In the data rows, zero lies at 4.5, halfway between 4 and 5.
Each row below has a hidden score, from 0 to 40, with 20 about the middle. What is it? The score is a weighted sum of the row's numbers plus the product of two more (or one squared), each taken from its middle value.
[4 1 5 3 3 2 2 5 5 5 7 2 4 3 9 6 5] 12
[4 5 6 3 2 3 4 8 4 4 8 0 6 3 5 3 7] 39
[6 4 0 6 3 7 4 2 8 4 4 4 5 2 2 6 5] 23
[3 1 3 1 4 4 0 4 2 5 6 3 1 4 9 8 5] 26
[5 5 4 7 5 4 8 6 5 4 7 5 8 3 3 5 4] 35
[5 6 4 4 4 4 6 5 6 4 6 4 3 3 4 4 3] 32
[3 5 4 5 5 3 5 5 4 5 6 2 5 3 5 3 6] 17
[6 6 4 5 7 5 1 2 3 6 4 6 3 4 5 7 6] 8
[3 3 3 5 2 5 7 4 6 2 4 3 5 4 5 5 5] 29
[5 6 3 6 5 4 4 3 6 4 3 5 4 6 3 3 5] 22
[3 2 6 3 3 3 4 8 6 4 6 5 7 2 3 4 2] 23
[6 7 3 7 5 6 7 2 6 5 2 8 5 5 2 3 4] 28
[4 8 4 6 7 6 7 7 3 1 5 4 9 2 0 3 4] 29
[5 4 3 3 3 5 4 5 9 4 6 3 4 4 2 2 4] 36
[5 3 1 4 5 4 4 2 4 6 5 4 3 3 6 6 5] 18
[5 6 4 4 4 3 6 4 6 4 5 6 5 2 4 4 5] 19
[5 6 3 3 5 4 5 6 3 4 3 3 5 5 4 2 3] 20
[5 6 5 3 3 4 4 5 3 7 5 4 3 4 6 3 5] 13
[1 3 5 4 5 4 2 6 4 2 5 2 5 5 6 3 4] 18
[5 7 3 5 7 5 7 3 3 5 3 6 6 7 3 4 5] 18
[3 4 5 3 4 4 5 5 7 5 5 5 5 5 3 4 3] 26
[6 7 5 4 5 5 3 6 5 3 5 4 6 3 0 4 6] 27
[7 8 4 5 6 6 6 2 5 5 2 6 6 8 1 2 2] 21
[4 5 4 4 7 6 3 5 4 2 3 7 5 5 5 5 5] 17
[5 5 4 6 5 5 4 1 5 5 5 4 6 4 3 6 5] 14
[5 2 4 4 3 5 3 4 4 4 8 4 5 0 5 6 6] 26
[5 5 5 5 5 4 6 5 4 6 4 4 5 5 4 4 4] 18
[4 3 6 5 5 4 2 5 3 5 6 4 6 2 4 8 6] 14
[5 7 6 6 4 5 7 4 5 6 3 6 5 6 3 2 6] 13
[4 4 5 6 7 5 6 5 5 3 4 7 7 3 3 6 3] 27
[3 4 3 3 6 3 2 4 4 3 7 4 4 4 8 4 2] 29
[8 9 4 6 7 7 8 3 6 5 0 5 3 9 0 0 3] 26
[3 4 5 4 5 5 4 5 3 5 7 3 6 2 5 6 5] 18
[4 4 4 5 1 4 5 6 8 5 5 6 3 4 4 4 4] 30
[5 5 4 4 4 5 5 6 3 5 5 3 6 4 5 4 5] 21
[3 4 5 6 4 4 4 4 4 2 6 4 5 4 4 6 5] 29
[6 6 6 5 4 5 6 4 6 5 3 7 5 6 3 3 6] 20
[5 5 7 6 3 4 7 6 8 5 7 7 5 3 1 5 6] 27
[5 5 4 7 5 5 5 2 6 2 1 5 4 4 1 5 5] 11
[7 5 8 8 6 5 7 2 7 5 4 7 4 3 3 6 5] 27
[6 6 5 6 5 5 7 1 6 4 4 5 6 5 3 3 5] 17
[3 3 3 6 4 6 3 4 3 5 3 1 3 5 6 7 5] 15
[4 3 6 6 5 5 4 4 3 3 4 4 5 4 6 6 5] 16
[4 4 1 0 5 4 4 7 7 5 6 6 3 5 6 5 0] 32
[6 5 5 3 6 4 4 6 6 5 7 5 6 5 3 3 3] 22
[6 3 7 6 3 4 4 4 6 7 6 8 1 3 4 7 6] 16
[1 2 3 5 6 6 4 1 2 5 3 2 5 5 8 7 5] 7
[3 4 4 3 5 6 5 7 6 5 8 2 6 4 6 4 3] 24
[4 6 5 2 6 4 6 6 3 3 6 5 5 6 5 5 4] 32
[4 4 6 5 6 5 6 6 4 3 5 6 5 5 4 5 3] 29
[5 8 4 4 7 6 6 5 6 6 4 8 4 7 2 2 4] 7
[5 1 4 4 8 4 3 7 6 5 7 9 5 4 4 8 2] 22
[5 4 7 2 4 3 3 7 5 4 4 4 2 6 4 3 2] 24
[2 5 4 5 6 5 4 6 2 5 6 5 5 5 4 4 2] 15
[6 4 9 3 7 3 4 8 3 4 8 4 6 2 5 4 4] 18
[4 6 4 4 6 3 6 5 6 3 3 5 5 5 4 3 3] 16
[4 7 3 5 7 6 5 5 5 6 4 4 7 6 4 4 3] 15
[5 5 4 5 5 6 5 4 3 4 3 4 4 6 4 4 5] 20
[5 5 4 4 4 3 7 5 6 7 6 6 3 7 6 4 3] 27
[4 3 6 6 3 6 4 5 5 5 4 4 4 3 6 6 8] 16
[5 5 7 6 1 4 4 2 6 3 5 3 2 5 4 2 6] 25
[4 5 7 5 7 6 4 5 3 1 2 5 5 4 4 5 5] 13
[5 5 3 6 3 4 4 4 6 4 4 3 5 4 2 4 4] 22
[7 6 5 3 7 5 3 5 2 2 4 7 4 5 3 4 6] 21
[3 2 3 5 3 4 1 4 4 3 3 2 3 5 5 5 2] 19
[0 1 7 7 3 4 9 3 3 4 4 3 6 6 8 5 3] 24
[5 5 4 4 5 4 6 5 6 4 5 5 5 6 5 4 5] 26
[4 4 6 4 4 3 4 4 4 5 5 5 3 5 3 4 5] 21
[5 3 4 3 4 6 3 5 4 5 2 3 3 6 7 5 3] 15
[5 5 6 6 4 4 5 2 3 6 3 3 4 4 6 5 7] 5
[4 3 5 3 2 3 6 4 6 5 3 5 2 7 7 3 4] 24
[5 7 3 3 6 4 5 5 5 6 5 8 4 6 4 6 2] 27
[6 7 7 2 5 4 5 7 2 5 7 4 6 4 6 4 6] 27
[3 2 6 5 5 6 2 6 5 4 4 5 5 4 6 6 4] 13
[5 4 4 4 4 3 4 3 6 7 4 5 2 4 7 5 5] 11
[7 7 5 4 3 4 5 5 3 5 4 5 3 5 3 2 6] 21
[2 4 4 4 6 5 5 5 3 3 3 4 6 6 5 3 2] 19
[5 6 5 4 7 4 5 6 5 4 5 6 6 5 3 5 4] 22
[3 2 5 4 5 5 0 6 1 5 6 4 6 1 6 7 8] 5
[6 4 4 3 4 4 4 5 6 5 6 6 3 5 4 6 4] 30
[5 4 7 5 4 5 6 6 7 4 5 4 6 3 5 3 3] 21
[5 5 4 2 3 5 4 5 4 6 6 5 5 4 5 5 3] 25
[4 1 5 4 3 4 3 4 5 4 7 5 3 1 5 8 6] 28
[3 2 6 7 2 5 5 4 3 3 5 1 5 4 6 2 6] 19
[6 7 6 5 6 4 3 6 5 5 5 5 5 4 1 5 5] 18
[5 4 5 4 5 4 3 4 4 5 4 5 4 4 6 3 3] 15
[7 5 2 3 4 5 3 6 6 4 6 3 3 5 4 3 3] 30
[3 6 4 5 6 6 4 3 4 3 2 5 3 6 4 4 3] 24
[5 5 4 5 6 5 7 5 5 4 2 6 6 6 4 3 2] 24
[5 4 5 5 5 3 4 3 6 6 3 5 2 6 6 4 3] 20
[4 4 4 6 5 7 4 2 3 5 3 6 6 3 5 7 4] 12
[4 3 4 3 5 5 5 5 6 3 5 6 5 2 5 8 5] 27
[3 6 4 7 5 6 4 6 4 2 5 3 9 1 2 5 6] 18
[6 4 8 6 7 5 3 6 2 4 5 5 6 4 3 5 7] 5
[5 5 3 5 4 6 4 1 3 7 5 4 4 2 6 6 7] 13
[6 6 3 5 4 4 3 3 4 6 2 5 1 7 6 4 4] 21
[4 5 6 5 4 6 5 4 3 4 6 4 6 4 4 5 6] 21
[4 4 4 2 4 5 4 5 7 4 5 2 6 3 5 4 4] 23
[7 7 3 5 4 4 3 1 6 6 3 6 1 5 2 4 7] 18
[3 4 5 7 3 6 4 3 5 5 4 3 6 3 4 4 7] 11
[4 3 2 4 3 6 4 5 9 6 2 3 4 5 3 4 4] 25
[5 2 7 6 4 5 5 7 4 5 4 5 6 4 5 6 5] 14
[6 6 4 6 4 5 5 4 5 3 3 2 4 5 4 1 5] 20
[5 5 6 6 4 5 6 4 4 4 2 3 4 7 4 3 3] 22
[5 4 2 4 5 5 5 3 5 7 5 7 5 4 5 7 5] 18
[5 8 5 4 4 5 7 4 2 5 5 3 4 6 4 2 5] 23
[7 6 6 4 5 4 5 6 4 4 4 4 5 6 3 1 4] 21
[3 2 6 4 4 4 5 5 4 4 5 6 5 5 4 4 3] 21
[5 6 6 4 6 4 6 4 3 6 4 5 6 5 5 6 4] 13
[4 5 6 5 5 4 6 5 4 6 4 5 6 5 3 3 4] 14
[3 5 3 6 6 6 5 6 4 3 5 6 7 4 5 6 5] 21
[3 1 7 4 3 2 3 7 7 4 9 2 7 0 4 4 6] 24
[2 5 2 7 4 7 4 6 1 0 5 2 9 1 3 6 6] 23
[0 0 4 3 3 2 2 8 7 2 7 2 5 1 6 6 4] 21
[5 3 9 5 4 0 6 7 1 8 5 6 5 6 7 4 5] 4
[6 5 6 6 4 4 4 4 4 6 6 6 4 2 3 5 6] 15
[3 5 3 5 4 4 7 2 6 6 4 4 4 6 6 5 3] 20
[4 2 5 5 2 3 3 2 3 4 6 2 3 3 7 5 7] 18
[5 4 5 3 5 5 6 7 9 4 4 5 8 4 0 3 1] 26
[4 4 7 5 4 3 6 5 5 3 5 3 4 6 4 2 6] 26
[6 4 6 6 5 5 4 6 7 5 8 6 6 1 3 6 6] 19
[4 4 2 3 4 6 3 7 4 5 4 4 5 4 5 3 3] 13
[3 2 4 5 3 5 3 4 5 3 4 3 4 2 5 5 5] 17
[4 2 6 4 3 2 2 3 5 6 5 4 4 3 5 5 5] 9
[5 6 5 5 7 5 5 5 1 6 3 5 5 5 5 7 5] 10
[4 4 6 8 4 5 7 0 4 6 3 4 4 4 4 7 7] 12
[4 4 6 3 4 4 6 5 4 5 5 5 4 4 5 4 3] 23
[5 2 4 3 7 5 2 5 6 5 6 8 4 3 5 9 4] 19
[5 5 7 5 7 6 6 3 3 6 2 7 5 8 4 5 4] 10
[4 4 4 4 3 3 3 6 5 2 5 3 4 3 6 5 5] 17
[3 2 6 3 4 4 5 5 4 7 5 3 4 7 9 3 5] 14
[6 2 6 5 4 1 1 3 4 6 2 7 1 5 5 6 5] 10
